Rotation paths and how fast each direction turns (degrees per step)
Each turn is a multiple of 5 degrees from 10 to 175, or 0.
Each row of a path follows its step; steps can be skipped.
Rotation 1:
step 1: [ -1  14  12  -9   1  22 -13   1 -16   6   3  -5  29 -20   6   3 -16   6
  16  -2   3 -19 -15 -35  -8  -5 -17   4 -10 -13 -16   7  -6 -35 -13   3
 -15 -27  21  12  -2   7  -1   0 -18  15   8 -18 -17  21   6  23]
step 2: [ 20  29 -23   9 -17   1 -27   2 -18  -1   0 -27   7  -7   0 -10  10  19
  -7   4   7   3   8  -7   6  -9 -21  -4  -1 -16   2  36  -8 -25 -11   4
  -9  11  -2 -31  -2  -2   1 -21   4  12 -10 -20 -15 -22  12 -27]
step 3: [ 28   2  -9  19 -23 -18  -5   5   4 -19   1 -13  24  17   3  11 -33 -12
   1   7 -20  -9   3   3  29  22  15 -10   4  -1  12  15   4  14 -13  10
  19  23 -11  -8  17 -19   0  -9  -2 -11 -16  22 -12 -23 -12 -10]
step 5: [ -4  -9  -5 -14   4 -16 -13   7 -21  21 -10  -1  -1 -23   4 -22  -4  14
 -24   9  26  -1 -14 -36 -12   7 -25  41 -12  17 -20 -19  -4 -13 -17   2
 -12  11 -10  14 -15   2   9 -21   1   6  -1  -8  -7   0   8   9]
step 8: [ 22  13   3   6 -15  -3 -10  -8  -7 -11  29 -23  27   8 -37  -1   6   1
  26 -12   0 -13   4 -21 -11  10 -13   3   1  27 -13  -3   3 -12  12  14
  -5   8 -10   2  12  22  12 -25   9  31   0  -4 -15  -4  19   0]
step 9: [  7  -5 -43   0 -14  -3 -20   5  -3   1   4 -22  13  -1 -14 -18 -28  11
 -13   9  -5 -10   1 -34  21   3  -5   5   4  15 -22  -8   1 -18 -33  -9
  15  19 -12 -10   6   9   9  13 -22  -3 -10   9   9  15   0  -9]
step 11: [  2   0  40  -4 -14  -8 -23  14 -29  14   1  14  30 -11  11  -2  12   1
 -11  12   8  12  -3   2  -7  28   6  17 -18   8  10  20   8   9  10  12
 -10   9  -4  17  10 -19  -2 -29   5   4   4 -10 -32 -17 -10  14]
step 13: [ 16  12 -30  28  20   0  16  22   9 -11  -1 -31  13   3   6  -2 -23  10
  -5 -13   1 -14   0 -23  -1 -15 -23  -2 -13  -9  -2   3 -23 -11 -23  22
  -2   5  18 -21 -25 -18  -9  -1   0   9 -10   6  -6   8  21   6]
step 15: [  9  -8  -5  -8 -31 -11 -36   6   2   2  11  10  24   0 -13  18 -10  16
   0  28 -26   5 -19  -8   2  25  22  22   2  29 -14   4  -9 -10  16  -1
   2  21 -10  11   4  13  17  18   8  -8   9   5  -9  -4 -18   6]
[ 4 -2 -3  0  3 -7  5  2 10 -5 -4  2 -5  2  0  4  1  5  0  5  1  0 -7 -3
 -5  1 -2  6 -3  0  1 -9 -6  2  3  5 -3  0 -1  1 -6 -3  0  0 11  1  3  2
  2 -3  2  3] -> 45
[  4  -2 -10  -4  -4   1   1  -5   2   3   3   1  -2   3   2   3   2   0
  -9  -2   2   2   5   1  -2  -3  -4   5   1  -4  -3   2   0  -4  -6   5
   8  -4   1  -7  -4  -5  -5  -4  -4  -6   1  -1   5  -1   6   0] -> 100
[  7  -4   3   8  -2  -3   0  -4   6   7  -5   2  -3  -4   1   1   2   4
   0   3  -5  -4   5   2   1   5  -8 -11   3   2   4   0   5  -2   1  -2
  -1   3  -1   4  -3  -6  -2   2   0  -3  -5  -3  -2   4   4   3] -> 100
[ 5 -5 -4 -3  4  4 -1  0 -1  1  4  5 -1 -4  7  0  3  1 -6  4 -1 -3  3 -3
 -1  2 -1 -3  5  8  1  1  3  2 -1 -4 -3  1 -3 -5  1  6  3 -7  4  8 10 -6
 -4 -6 -1 -3] -> 115
[ -1   1   0   7   5   2   1   0  -1   2   5   1  -2  -2   4  10  -7   6
  -3   0  -2   3   0  -1   2  -1   2  -3   2  -3  -4   4   2  -3   4   0
  -4  -3   9   3 -10   7   5   5  -5   0   5   6   2   0   1   0] -> 125
Rotation 2:
step 0: [ -3  29 -20   3   1   5   9  11 -10  -3  20   9   4  17  -4  10  25 -12
   3   6   3   3  36 -16 -26  -8 -10 -15   8 -12   4   7 -11   0  -8 -16
   8 -18   0 -12   6  51  11  -1  16  24 -11  -9  -7 -16 -18  -8]
step 1: [-17 -11  18  -8 -14 -10   1 -21 -19  12 -13 -10   8  17 -41   3  -8  45
  -2  13   5   0  25   2  17  22   3  10  -8  -3 -10  18   2  10   5 -10
   8   3 -24  20  -8   7  21 -11   1   9  -2  17  -2  21   6  12]
step 6: [  0   6  -3  23   6  -6  -2  -9 -13  -1  14 -29   8   3 -23 -17 -25 -16
  21  34   6   4  -7 -29  18  18 -14 -21   2   6  -1  17 -18  -3  16  -1
 -33   8  11 -26  -9  -1  -2   3  13   2   9   3 -23  -7   0  14]
step 7: [  2   9 -10  -2  20  10  11 -29 -11   6   4   7  -5  10  -6   3  -6  -6
  -1 -11 -11  22 -10   0  29  25  -4  -2  -2 -39  19 -13  -5  -8  -7  -2
  21  14 -24  -8   6 -14  -6  15 -19  27  -2  10  34  -9   8 -28]
step 8: [ 32  42   4   6  11 -13   9 -17   2 -26   6 -15  14   7 -15   2   9 -25
  12  12   2 -14  -4 -23   5  13  -2   9   4  11 -10 -16 -18   2   3 -10
  -3 -17  -5   4 -17  -3 -15 -22   3  19  15 -25 -20  20  -7  16]
step 10: [ 17  11 -24 -14 -10   2  -6   6  16 -18  -1  17  -6  28 -13   7   7   3
 -16  11  20 -14  -5  -8  16  16 -11 -12 -14  -2  -1  -3 -21 -11   1 -18
   3   6 -12  15  18 -39 -15 -31  22  25  10 -14  -9  -2   7   8]
step 11: [-11 -20   8   0  25 -21  17   3  -8   5 -34   5  10 -16   0  15 -17 -11
   0  -4 -12   6  34 -41  12  13  -8   5   1  -1   5 -21   5   4   0  15
  -8 -30  10   2  -1 -22 -21   6  -2   9 -26  -9 -16   4  -2 -10]
step 12: [  5  16  -9 -12   5  14   3  20  15  17   2 -11 -12  17   5  -2  -5 -18
 -36  -1   2 -27  22   9  14 -10 -25 -25 -15 -22  -6 -11   2   0  11 -31
  -8  16 -15 -16   9  -1  23 -10  -1  23  -1 -14 -17  -2 -18  -3]
step 14: [ 23 -10   3 -12  24  13  24  19  24  15  12  -3  15   8  13   5 -22 -15
 -26  28  -2  15  -6 -15  -1  -3  -2  -7   7  -1  28   0  24  -3  13 -25
 -21   2  -7   4  14  18  -5  11  16   4  12  -1 -32   3  -9 -15]
[-3  1  9 -2  6  4  1  4 -5 -3 -3  3 -3 -2  4 -8 -7  2  0  4  5 -2  1  0
 -2  0  1 -6  0  5 -4  3 10 -3  4 -7  3 -6  3  1  4 -3  7  2  2  3  2  0
  6  1 -4 -2] -> 35
[-9  1 -1 -6  1  0  7 -4  0 -1  3  1  1 -2  0 -3  2  9  4  1  1  0  2  4
 -4 -1  4  5  2 -2  5  7 -7 -3 -1  1 -2 -4 -5 -5  0  7  7 -4  7 -8  2  3
  0  1 -4 -2] -> 20
[ -5  -4 -11   0   0   2  -3   5  -4  -2  -5   1  -3   5   0   3  -7  -5
  -1  -4  -1   2  -2  -3  -1  -6  -1  -2  -3   3  -4  -7  -6  -6   0   5
   0  -4  -1   1  -3  -6  10  -1   2  -5  -1   3  -4  -2  -4   2] -> 55
[  3  -1  -1  -3   1   3  -2  -1   1   3  -3  -1  -1  -7   3  -1   5 -11
  -7  -1   1   8   5   0  -1  -6  -1   2  -1   3   2   5  -7  -4   0  -2
   1  -1  -3   0   3   2  -2   8   4   5  -3  10   5   4   2  -5] -> 155
[ -3  -7   0   1  -6   4   5  -2   1   5  -5  -5   1  -3   4   1  -2  -1
   1   0  -4  -5   1  -5  -9  -4 -11   2  -6  -4   1   6   3  -4   1  -4
   2   0  -2   4  -4  -3  -4  -7   1   0   3  -5   3  -2   2   1] -> 40
[ -4   4  -2  -3  -4   2   0  -5   3   6   1   7  -2   5   4  -3  -1  -3
  -3   0  -9  10  -2   0  -2   1   1  -3  -3   1   4   1   5  -3  -6  -1
   0  -2  -2   0  10   5   2   2  -6   1  -1 -11  -2  -4  -3  -3] -> 155
